Each run below is a few steps of one of 8 hidden systems, one row a step.
guz, path 1 (10 x 20):
-9 -15 1 11 8 12 11 12 -3 -19 -8 -2 -22 -7 9 -10 -14 0 -7 2
2 8 5 -1 2 19 12 -14 2 9 -5 4 15 -13 5 21 -1 -8 18 0
-2 1 3 -18 -5 -16 -20 -12 0 8 -6 9 7 11 -19 1 1 3 -14 -3
4 7 -5 13 1 -15 6 19 8 -7 13 -1 -12 7 10 -9 17 12 -1 7
-2 -14 -7 13 -4 20 -1 7 -10 -1 -1 -20 0 -5 1 -2 -15 -13 8 -11
3 6 10 -17 10 5 8 -19 4 -6 -5 21 2 -15 6 2 -14 -1 -6 6
-6 10 4 -2 -6 -7 -2 1 0 9 -5 -4 8 13 -17 18 29 1 -1 3
8 -11 -9 8 -10 -13 -15 9 8 7 6 -3 -8 5 9 -20 -10 14 2 -5
-1 4 -6 8 18 14 13 5 -8 -22 12 -2 -3 -3 0 0 -6 -22 1 6
-12 -1 11 -11 -9 7 5 -11 -4 14 -25 -2 -1 -14 6 16 -7 8 -6 -9
Met, path 2, 10 rows:
-8 -3 -12 11 1 10 -6 -6 -7 4 1 -14 13 13 -33 14 13 -9 3 -7
14 0 3 -13 0 -27 -4 -2 3 4 6 22 -3 -5 4 -10 -12 22 -7 10
-8 6 1 11 1 12 7 21 2 -20 7 -16 -6 7 15 -4 13 -21 6 -3
-3 -11 -7 -10 -4 5 -10 -20 -11 24 -16 -8 3 -7 -3 1 -19 11 -6 -12
16 12 15 4 5 4 16 -1 12 -15 10 23 6 -8 -7 10 13 -12 3 19
-26 -8 -9 3 -3 -15 -13 12 -2 2 -10 -16 -8 19 -7 -2 9 20 -5 -14
32 2 -7 2 2 4 2 -4 -3 7 22 4 7 -13 17 -12 -17 -11 13 11
-28 1 14 -12 0 9 0 2 -5 -21 -21 -2 -8 4 -10 9 0 -17 -20 -11
15 6 -9 11 -7 -5 12 -11 9 30 4 0 8 -12 9 12 10 29 17 1
2 -12 4 -4 5 1 -18 9 0 -26 10 4 2 22 -28 -16 9 -25 -7 11
panam, path 3, 10 rows:
7 -13 2 1 -4 -3 -12 -4 12 13 -1 18 17 -3 -4 7 -14 17 29 3
-13 10 -7 -9 17 -13 -14 0 0 -20 10 6 3 23 -17 -5 7 -14 -12 2
-2 17 -5 7 -8 -9 13 12 -7 9 0 -17 -16 -8 34 -1 -1 3 -10 -7
20 -12 11 0 -14 26 6 -10 0 -1 2 -5 14 -18 -14 -2 1 -15 9 -5
-17 -13 4 -10 14 -5 -3 -10 7 -2 -20 19 -11 7 -12 1 0 25 -10 12
5 11 -12 14 3 -14 -9 20 -1 9 18 -4 9 19 12 6 7 -7 23 10
-7 5 0 -8 -11 3 -8 -6 -6 -11 -2 -10 -3 -8 -3 -7 -20 -21 -23 -29
14 5 3 6 10 11 33 -11 5 -1 1 8 -10 -22 8 2 15 18 -3 18
-7 -23 11 -7 -17 -2 -18 14 -6 11 -13 -7 14 16 -21 8 10 6 21 0
-2 9 -14 -3 18 -8 -20 -13 18 -8 10 19 -5 10 19 -19 -22 -6 -8 0
panam, path 4 (10 x 20):
23 23 -1 11 13 -18 14 8 -4 -7 18 19 -15 0 4 0 5 -12 -23 30
-13 -12 9 16 -33 5 4 23 2 -2 -10 -26 -2 -8 -8 5 8 8 7 -32
11 -11 -8 -25 24 15 -2 -32 6 -6 10 14 10 -9 9 -24 -15 11 14 7
-18 7 10 1 9 -6 1 19 -17 0 -17 1 -7 25 -9 27 20 -20 -10 26
9 12 -11 18 -26 -12 -15 -4 23 22 6 -2 3 -12 21 -2 -18 9 4 -30
15 -10 -3 -8 16 14 15 -10 -17 -29 19 -2 2 -7 -38 -17 10 -10 -15 9
-27 -8 17 -6 -4 -10 8 23 1 7 -31 2 -16 1 30 11 -1 28 11 6
18 11 -14 5 1 16 -22 -19 13 9 24 -3 33 12 -4 -1 3 -32 25 -5
-13 3 0 -9 5 -17 5 -6 -19 -6 -18 5 -29 -4 -16 1 -13 4 -56 -1
24 3 6 27 -13 2 22 24 17 4 18 1 5 -16 22 4 16 17 40 9
gazof, path 5, 10 rows:
1 10 -9 23 -3 18 9 7 -7 3 9 -19 10 -4 0 18 2 -23 16 -8
-8 -3 6 -18 -4 -12 1 -15 -10 6 -17 9 -6 -12 -16 5 -14 17 -26 -8
18 8 12 -1 2 1 8 5 22 -14 18 17 10 -1 6 -6 23 -1 21 16
-21 -18 -13 -5 0 -2 -24 8 -14 9 -11 -27 -7 27 -1 -13 2 2 -5 -7
18 12 -8 21 5 8 13 -7 3 6 9 14 -4 -26 19 9 -34 -12 1 1
-18 5 17 -9 -9 -1 9 4 -9 -11 -14 -6 4 4 -35 23 30 -5 -15 -7
17 -10 0 -15 -1 -14 -8 -10 20 10 7 16 1 -6 21 -26 -5 39 13 4
-4 -4 -8 12 14 17 -12 18 -11 -18 12 -15 5 28 -9 -4 5 -45 10 12
-16 10 -9 10 -7 -11 8 -7 -4 24 -24 -4 -23 -18 24 14 -27 22 -24 -17
29 7 18 -4 -10 14 17 -9 3 -13 20 12 30 -19 -34 13 19 -18 16 4
paguv, path 6, 10 rows:
20 17 6 7 -1 -24 10 15 5 -12 10 14 -27 3 5 -14 18 -2 -38 23
-8 -27 -1 32 -17 19 12 26 -4 -5 -5 -25 -3 -9 -13 7 3 11 24 -16
-2 -6 -9 -27 26 8 -8 -33 3 -5 7 19 18 -7 3 -12 -29 8 17 -2
-6 28 11 -3 7 -11 4 6 -7 8 -12 11 -4 16 5 30 20 -22 -18 26
11 -5 -2 13 -41 -5 -12 11 7 16 2 -29 -4 -6 6 -14 4 5 -6 -32
9 -17 -8 -2 26 7 7 -8 3 -34 20 16 -4 -5 -24 -26 -5 9 -1 11
-26 0 11 2 11 7 15 10 -9 12 -29 4 -4 0 17 35 -2 8 18 16
14 16 -9 -9 -18 -3 -28 -14 4 20 15 -11 24 6 7 -4 -7 -26 6 -20
3 3 5 -1 3 -13 8 -5 4 -20 -2 14 -24 -2 -22 -12 11 6 -46 7
1 -14 2 20 -6 8 20 28 -4 5 1 -17 -2 -7 16 5 12 21 36 5
toz, path 7, 10 rows:
-24 -1 -8 -11 11 3 -3 -15 19 -28 1 -2 -9 -2 3 -26 -1 17 -11 -28
22 -6 -3 6 11 17 22 9 -25 12 5 -14 -8 -9 25 -4 -2 -9 11 30
-14 -8 18 5 -22 2 -21 -1 15 12 -32 14 2 7 -19 25 -6 -9 -6 -7
13 24 -21 1 20 -12 9 -22 14 -10 33 13 10 -3 -8 -8 15 11 -1 0
-8 -19 6 -11 -13 -12 0 34 -36 1 -7 -30 -9 7 1 -8 0 5 -2 -2
-3 2 10 4 0 18 -9 -12 34 -11 -7 25 3 -12 23 -2 -27 -13 13 -10
4 5 -17 7 18 16 15 -18 -19 10 0 -18 -4 10 -22 9 32 -8 -19 20
6 0 18 -11 -27 -39 -7 17 3 16 -7 17 0 -10 9 6 -16 30 3 -6
0 -5 -8 10 10 22 -10 2 13 -35 26 -6 13 12 -18 -18 8 -29 16 -11
-25 -1 -12 -11 19 -4 12 -10 -22 18 -25 -12 -25 -3 24 4 -12 25 -21 5
fiv, path 8, 10 rows:
-3 16 -3 12 2 5 6 8 11 0 5 -5 0 1 29 6 3 -11 13 -1
0 -2 -8 -4 -10 0 -10 -15 -11 15 -5 -12 7 1 -20 5 -3 -3 -13 -14
13 1 13 -3 2 -7 15 2 6 -12 2 21 -12 -16 6 -8 -4 11 -10 13
-13 -6 -4 7 3 7 -4 11 1 -9 4 -13 9 18 -14 4 24 -3 18 0
-3 -5 -5 -8 0 -4 -16 -6 0 16 -10 3 -2 -1 23 -6 -28 5 2 -4
11 21 -1 10 2 8 16 -6 -6 -7 11 0 2 -11 -11 14 5 -25 -14 1
-10 -13 9 -7 -13 -13 0 5 5 3 -15 -1 -8 1 -11 -3 15 33 -8 -6
16 -6 -4 -2 15 8 -3 1 4 -11 21 8 11 3 7 -16 -5 -10 25 15
-30 4 -5 8 3 3 -10 4 -8 6 -23 -10 -9 15 2 18 -8 -15 -14 -7
27 16 0 2 -16 -6 15 -10 6 13 14 0 4 -28 13 -2 -3 12 -1 -12
gazof, path 9:
-4 -9 -12 33 -17 2 -12 16 23 4 2 -14 -8 5 12 -9 -2 9 13 -19
-7 -1 -15 -3 20 12 14 -13 -27 -11 9 -8 8 -14 -18 8 -24 -8 -1 -9
-4 13 26 -17 -4 -17 11 7 1 3 -17 23 -4 -5 9 20 6 7 -6 17
11 -2 0 -6 -17 6 -21 -8 22 7 9 -10 16 13 1 -18 26 -3 13 -11
2 -14 -23 12 20 2 -3 1 -16 -5 6 -9 -22 6 -1 -22 -18 -2 -19 10
-7 9 11 24 -8 2 18 19 0 0 -7 6 0 -16 7 33 -11 -6 15 -3
-9 3 6 -31 -7 0 -7 -27 2 2 -6 1 20 -3 -21 3 10 8 -4 -20
21 0 -1 -6 14 -11 0 3 5 -5 15 13 -11 10 14 -25 11 4 -4 32
-12 -11 -5 26 -15 8 -13 27 -1 4 -7 -23 -6 15 6 5 -2 -16 10 -10
-3 6 -11 0 8 10 12 -28 -5 2 -2 5 1 -28 -6 9 -29 5 -10 -20
Vake, path 10, 10 rows:
13 25 -16 -2 0 17 -3 -42 15 27 2 -10 8 -6 19 0 11 -13 -11 -9
25 -5 13 5 -9 -15 15 19 -19 1 -1 4 -20 -2 -18 -1 16 0 -29 29
-19 -23 4 16 -1 0 -11 13 30 -22 -6 17 -5 3 -6 -8 -13 24 22 -13
-10 8 -26 -13 30 15 -7 -19 -21 -2 15 -17 16 11 6 -4 -11 -24 8 -3
6 18 21 -12 -24 -19 14 12 -18 25 -15 -2 1 -13 13 28 4 1 -7 4
17 -5 5 21 -19 13 -3 -10 41 -12 5 9 -4 -7 -16 -15 20 4 -7 -11
-12 -18 -16 -12 36 -3 -2 -1 -21 -14 1 0 -17 17 -5 -21 -9 8 -13 22
-8 4 9 6 -9 -7 -3 27 -6 8 0 1 18 0 19 26 -17 -7 41 -3
2 17 -6 0 -16 14 -6 -35 10 11 -4 -11 8 -10 -13 4 5 -16 -25 -31
22 1 5 -7 11 -14 27 3 -8 -4 10 10 -18 -9 3 -14 20 25 -17 31
Vake, path 11, 10 rows:
29 30 4 3 -19 -11 -20 -1 20 16 21 9 25 8 14 6 8 -35 13 0
-8 4 -3 16 -6 -1 10 -3 -4 -5 -19 -8 -39 -9 -7 -4 -3 -3 -61 -8
20 -29 1 11 7 7 23 15 1 -11 18 8 3 -20 2 -15 -4 35 42 15
-32 -8 8 -31 7 8 -31 -9 -7 -13 -14 -3 23 28 -27 8 0 -27 5 -12
6 41 -17 8 10 -20 10 -13 7 33 5 7 -5 -4 49 15 -2 10 -2 9
26 -14 13 24 -39 8 3 26 -9 -10 8 -23 -7 -7 -32 -8 16 -27 -18 -10
-17 -20 2 -20 22 0 4 -25 16 -14 -17 31 -13 -16 3 -16 -26 46 -5 -1
-2 9 -8 5 22 16 3 19 -14 -10 24 -17 24 28 1 11 27 -34 41 23
-15 8 2 -11 -32 -29 -30 -8 -4 41 -32 -4 -6 2 7 15 -24 10 -30 -28
43 20 -1 27 6 17 34 -8 24 -26 38 17 -2 -32 7 -13 9 -16 0 10
toz, path 12 (10 x 20):
-7 1 20 0 4 5 -13 7 16 4 -24 22 -8 23 9 13 11 -22 -5 31
8 17 -26 28 -9 -11 -8 -14 20 23 11 -8 1 6 -5 3 15 14 -8 -16
12 -8 -1 -8 -4 -15 7 12 -29 -14 17 -2 2 -17 -23 -6 -25 -1 -8 -9
-26 -4 19 -11 10 14 11 12 10 -28 -12 7 -1 -1 15 3 5 1 19 -1
9 -1 -13 -4 5 18 -10 -22 4 30 -6 -12 6 11 18 -4 11 -6 7 11
14 7 3 9 -13 -21 -10 5 -3 8 -2 13 -11 2 -15 5 -11 -12 -32 6
-6 4 -1 15 -3 -4 17 11 12 -23 15 1 2 -12 -13 2 10 18 11 -18
-7 -19 -3 -23 12 12 -2 -5 -21 2 -2 -13 10 1 5 -9 -10 5 20 2
-3 12 9 -4 4 1 -11 0 7 4 -13 13 -6 12 20 8 -4 -26 -10 16
8 12 -9 21 -15 0 4 -9 14 12 3 -10 -5 -3 -10 4 22 5 -16 -12
guz, path 13, 10 rows:
23 -14 -7 -21 -2 -8 -22 -16 4 -2 17 8 6 -3 -2 -39 -23 5 -4 -5
-16 9 6 10 22 7 23 17 -7 -24 -6 2 -18 11 -2 13 22 -13 -13 24
4 -6 0 12 -29 8 -7 -6 7 35 -15 -12 8 -15 14 13 -13 11 17 -21
14 5 -5 -18 19 -9 -8 -15 1 -25 28 22 12 5 -25 -18 -5 -11 -8 7
-32 -1 5 7 1 -5 13 22 -8 3 -26 -15 -24 10 13 15 18 16 -10 4
34 -2 -3 6 -19 10 -8 -5 10 17 20 -4 21 -14 16 -10 -12 -10 29 -8
-18 -5 -2 -12 23 3 -5 -13 -8 -28 -7 11 -10 10 -31 -5 -6 -13 -34 4
0 13 8 12 -10 -11 25 13 5 23 -10 -1 -6 -11 29 22 18 29 15 9
12 -14 -7 -4 -14 6 -33 -2 -1 -3 18 -10 25 12 -26 -16 -10 -25 14 -18
-17 5 -3 -6 29 -5 16 -6 3 -18 -12 16 -33 -3 20 -12 -7 16 -30 15
paguv, path 14:
16 -14 3 -14 14 1 7 2 -9 -16 15 14 6 -14 2 -16 -24 4 16 12
-17 9 10 7 4 14 3 -7 10 3 -22 13 4 4 -5 32 8 -13 2 7
11 8 -14 -7 -13 -14 -13 -9 -4 27 6 -18 4 6 12 -10 7 8 -6 -10
5 -7 9 0 0 -10 -1 18 0 -31 11 10 -7 2 -20 -13 -2 -9 -11 5
-14 -4 -3 15 6 19 18 -2 9 2 -14 -5 -9 -13 17 10 -1 14 11 -4
11 0 -5 -17 5 1 -12 -12 -17 13 10 -4 21 7 -9 2 -5 -15 11 6
-4 9 15 -2 -12 -16 -6 3 17 -3 -14 19 -13 1 1 3 2 3 -23 -1
5 1 -17 21 2 6 9 9 0 0 17 -22 -2 4 3 -8 18 4 9 -2
-9 -19 8 -18 4 3 -4 -1 -15 -11 -10 5 2 -6 -12 -3 -26 2 1 -4
8 20 2 6 6 3 7 -8 18 6 3 16 3 -3 21 11 8 -7 6 12
fiv, path 15 (10 x 20):
-7 8 24 3 7 -9 29 17 -5 -11 -21 22 -28 -9 7 20 7 3 -24 29
6 1 -8 9 -18 -5 -12 8 20 4 23 -17 25 14 -6 -8 35 15 36 -17
-11 -18 -12 -20 26 3 -25 -16 -16 -3 -10 10 -9 10 1 -17 -46 -11 -16 7
6 31 11 25 -10 6 38 20 -2 -4 4 -8 -11 -22 24 25 12 -19 -5 0
0 -19 3 -14 -25 -3 -20 -20 9 14 -8 -5 19 4 -42 -3 19 27 2 -22
11 -5 -2 -10 38 -2 6 0 3 -20 11 29 -15 3 25 -24 -18 1 1 39
-24 12 -5 25 -14 2 -4 32 -12 5 -3 -35 4 21 0 27 17 -27 10 -16
14 -4 0 -16 -19 -4 -11 -34 13 19 -6 12 4 -30 6 -14 -35 23 -10 -27
9 6 7 -1 29 13 33 -1 -14 -30 10 11 -5 -1 -26 7 28 -18 -14 37
-22 -15 8 1 -25 -22 -22 34 14 16 -18 -14 -5 26 20 -4 18 32 23 -9
Met, path 16 (10 x 20):
17 -28 -15 10 -2 1 -24 14 15 3 13 -17 -14 29 13 -49 25 11 7 16
-9 -15 -10 8 24 23 -6 -1 -13 -7 -13 6 -19 -7 28 -7 -61 -27 -5 9
-15 31 9 7 -5 7 30 -11 -12 3 -10 4 18 -30 -16 57 -8 -11 2 -22
13 1 8 -20 -22 -28 -7 -7 11 5 13 2 21 10 -43 -6 52 33 0 -7
11 -21 -5 -4 14 -8 -19 22 16 -11 11 2 -24 28 38 -53 8 9 5 30
-20 -4 -16 24 15 32 -1 4 -20 4 -18 -19 -15 -5 33 13 -52 -42 -2 -7
3 24 12 -5 -14 3 23 -34 -8 10 -7 16 25 -40 -39 49 -11 -1 -10 -25
6 1 18 -17 -11 -28 5 12 21 -18 14 11 9 16 -32 -12 69 40 6 10
2 -30 -22 5 11 -5 -36 28 4 9 7 -19 -21 40 45 -51 -8 6 16 21
-4 11 -10 13 17 34 4 -15 -20 -1 -10 -1 -9 -22 28 15 -68 -59 -16 -6

Which system made each of these runs?
path 17, 2 rows:
-15 -16 -10 2 15 31 -10 -5 -27 3 -11 -26 10 27 -33 12 14 -35 1 12
1 17 1 4 -4 -29 -2 -7 11 22 -14 33 -15 -20 31 15 -45 20 -13 -2
 -> panam
path 18, 2 rows:
-4 9 -19 -10 21 -9 -31 -10 9 -20 22 6 4 33 -12 -24 6 -24 -14 3
-7 16 -7 18 -1 -6 24 20 -23 6 -7 -23 -32 -11 30 7 -8 -5 -28 -1
 -> panam
path 19:
7 -1 33 -17 -20 -13 -4 3 3 18 -29 26 -5 -9 8 17 -12 -1 -13 15
7 7 -6 8 -3 16 -10 -19 38 -12 15 -2 11 10 -11 -16 36 -4 5 -11
 -> gazof
path 20:
17 12 10 -1 -2 30 21 -17 0 8 -4 -3 6 -22 18 12 4 -23 4 7
3 -12 14 -13 -12 -8 -8 -10 4 11 -18 9 -1 8 -32 3 23 16 -18 11
 -> toz
path 21:
11 5 -7 17 -16 -21 2 15 -4 14 2 -19 -23 13 -7 -10 36 14 -31 5
9 -20 1 17 -16 -5 -5 13 9 -10 10 10 2 -23 -5 -9 -41 16 20 -21
 -> toz
path 22:
25 -26 5 23 -43 -5 -31 10 19 5 -2 -4 -11 5 -27 -25 0 -6 -22 -13
-11 -21 -23 20 39 14 18 4 -2 -30 12 5 -22 -8 3 -22 -24 21 7 8
 -> panam
path 23 (2 x 20):
-6 11 -1 7 13 8 3 -2 -3 -13 6 11 11 -4 -9 18 -17 -26 7 -2
-16 11 4 -21 -5 -12 3 -13 -3 10 -13 -4 0 -5 4 7 5 19 -13 -16
 -> guz
path 24:
4 -20 2 -14 8 7 16 -8 -26 6 -13 -9 -12 -5 -20 -5 11 20 -17 19
5 -2 15 6 -8 -15 -13 22 19 2 1 26 7 8 14 8 -9 4 30 14
 -> toz
path 25:
7 -9 -9 13 -5 9 5 -3 15 -13 17 -3 6 -19 0 -16 -12 14 20 -23
-17 -7 6 -30 24 8 9 -7 -23 -15 -7 -1 4 7 -11 2 7 0 0 14
 -> panam
path 26 (2 x 20):
-6 -10 -1 20 5 11 19 30 -16 -27 5 -17 -19 -3 -3 -5 0 -13 -4 3
-18 -8 10 -8 -6 9 7 -8 -1 14 -25 3 6 -17 9 22 -19 19 18 -13
 -> gazof
path 27, 2 rows:
-3 -6 10 -21 9 7 20 -14 -33 -8 -4 6 17 -19 -46 25 -7 0 -2 1
-14 22 6 -15 0 -23 0 -3 28 -1 4 11 13 14 7 4 41 32 16 -4
 -> Vake
path 28:
6 -12 4 5 19 1 8 26 -12 -24 12 7 -9 8 -1 -10 -6 -12 7 28
-30 -8 -2 3 -6 4 -11 2 -2 11 -21 -9 7 3 2 21 -18 7 17 -22
 -> Vake
path 29, 2 rows:
-19 -5 19 -9 19 25 -1 -12 14 -17 -29 25 -10 8 -1 10 0 -21 -11 22
17 11 -19 21 -12 -6 -5 -1 -6 49 -3 -18 -4 4 26 10 3 3 0 7
 -> paguv
path 30:
30 1 8 17 -12 -10 -5 2 17 14 -3 15 -15 16 -20 -2 40 -1 -28 36
-5 -15 -22 31 -9 -28 -14 21 9 -1 15 0 -2 3 -20 -6 -15 38 14 -22
 -> toz
path 31, 2 rows:
34 -15 -19 26 10 10 -9 -15 28 7 18 24 -3 -12 16 -25 -31 10 16 14
-34 18 -7 5 30 2 9 4 -29 -19 -5 2 3 11 -28 38 -12 -33 -12 2
 -> guz
path 32:
13 -8 9 9 -12 12 15 0 -4 16 -19 1 -21 -26 26 2 -26 2 -12 5
24 -2 -6 13 -3 6 -3 -12 8 7 18 9 25 1 -36 10 12 -5 17 7
 -> paguv
path 33, 2 rows:
12 -10 -28 17 14 2 -26 -12 -12 16 14 1 18 24 -40 8 -9 -19 5 12
-22 18 5 -1 3 -34 6 20 0 -13 -6 19 -23 -8 25 6 -31 14 -19 -8
 -> guz
